X =
[[115 139 120 119 124 144 118 140 128 120 132 137 122 123]
 [124 110 119 138 139 127 125 132 127 119 139 127 121 132]
 [138 117 119 117 143 140 137 132 121 130 118 131 134 133]
 [126 133 128 118 123 141 117 112 136 134 118 119 120 117]
 [136 125 125 118 125 123 117 123 133 135 120 137 139 116]
 [116 134 129 132 129 122 136 111 118 122 138 117 139 136]
 [138 132 119 137 137 116 138 127 122 124 123 143 136 136]
 [143 119 143 136 127 120 138 140 138 133 126 126 129 134]
 [133 109 122 119 118 122 138 132 121 128 118 124 133 130]
 [123 122 124 118 132 127 127 107 134 119 138 121 120 121]
 [119 119 128 138 143 143 137 118 135 134 122 140 134 132]
 [137 131 125 138 111 122 123 122 127 119 138 124 121 122]
 [124 117 129 123 135 140 118 111 135 130 138 134 120 120]
 [134 138 120 127 133 126 134 132 144 123 130 121 139 127]]
Indices start at 1.
The entry directly above the smallest entry -> 132
The top-right entry: 123
The minimum -> 107
The entry in row 1 and column 1 -> 115
The entry in row 2 and column 1?
A: 124
The bottom-left entry is 134
The bottom entry of the column that holds the smallest entry -> 132
The entry in row 3 and column 1?
A: 138
The entry in row 1 and column 2: 139
The entry in row 1 and column 3 is 120
The entry just right of the smallest entry: 134
The entry at row 2, column 2?
A: 110
The bottom-right entry: 127
The entry directly below 109?
A: 122

[[141 112 128 131 138 142]
 [128 128 128 128 128 128]
 [118 135 132 111 142 138]
 [128 128 129 128 128 128]
 [124 127 153 135 122 123]]
Read off the maximum.
Answer: 153
The top-right entry -> 142
Read off the smallest entry in the last column.
Answer: 123
Read off the entry directly above the smallest entry.
Answer: 128
Read off the smallest entry.
Answer: 111
The 5th-last entry, reading row by row is 127
Read off the 3rd entry in reading order.
Answer: 128
The first entry on the main diagonal: 141
The last entry in the row that holds the smallest entry is 138
Read off the fourth entry, reading row by row.
Answer: 131

Read these off the matrix that follows.
1) The top-left entry?
2) The 3rd entry from the end, reading row by row?
3) The second entry on the main diagonal?
4) The first entry of the smallest entry's row?
5) The 2nd entry, reading row by row?
6) The entry in the bottom-left corner?
7) The last entry, reading row by row?
8) The fourth entry, reading row by row?
[[144 145 140 134 127 124 124 129 129 127 128 134 138 147 149 143]
 [129 132 133 137 144 139 144 145 140 134 127 124 124 129 129 127]
 [139 144 145 140 134 127 124 124 129 129 127 128 134 138 147 149]
 [121 125 132 127 129 132 133 137 144 139 144 145 140 134 127 124]
 [133 137 144 139 144 145 140 134 127 124 124 129 129 127 128 134]
 [125 132 127 129 132 133 137 144 139 144 145 140 134 127 124 124]
 [132 133 137 144 139 144 145 140 134 127 124 124 129 129 127 128]
 [144 139 144 145 140 134 127 124 124 129 129 127 128 134 138 147]
 [137 144 139 144 145 140 134 127 124 124 129 129 127 128 134 138]
 [134 127 124 124 129 129 127 128 134 138 147 149 143 140 141 142]
 [132 127 129 132 133 137 144 139 144 145 140 134 127 124 124 129]
 [140 134 127 124 124 129 129 127 128 134 138 147 149 143 140 141]
 [127 129 132 133 137 144 139 144 145 140 134 127 124 124 129 129]
 [145 140 134 127 124 124 129 129 127 128 134 138 147 149 143 140]
 [127 124 124 129 129 127 128 134 138 147 149 143 140 141 142 140]]
1) 144
2) 141
3) 132
4) 121
5) 145
6) 127
7) 140
8) 134

M =
[[143 144 142 126 125 125 123 130 147 131 140]
 [133 118 125 130 136 140 130 129 114 134 131]
 [123 147 128 125 120 111 138 136 149 127 113]
 [123 148 128 125 120 111 138 136 149 127 113]
 [138 121 123 123 133 135 130 130 116 136 124]
 [118 137 147 153 136 138 132 131 146 122 154]
 [139 129 117 114 127 124 135 134 121 139 108]
 [132 129 141 140 136 140 125 128 133 128 150]
 [149 142 145 126 128 131 121 129 144 134 146]
 [140 118 137 138 142 151 125 127 117 135 151]
 [146 129 130 120 129 131 124 129 126 136 131]
 [121 148 125 124 119 108 141 137 149 128 107]]
Indices start at 1.
The bottom entry of the column that holds the smallest entry is 107
The entry directly above the largest entry -> 124
The entry at row 1, column 1 is 143
Which number is the entry at row 1, column 3?
A: 142
Which number is the largest entry?
A: 154
Which number is the entry at row 1, column 2?
A: 144
Which number is the top-right entry?
A: 140
Which number is the entry at row 2, column 2?
A: 118
Which number is the entry in row 3 and column 1?
A: 123
Which number is the entry in the bottom-left corner?
A: 121
Which number is the entry just left of the largest entry?
A: 122
The entry at row 2, column 1: 133
Which number is the entry just left of the smallest entry?
A: 128
The entry in row 3 and column 2 -> 147
The entry directly above 150: 108
Which number is the entry directly above the smallest entry?
A: 131
The entry just left of 122: 146
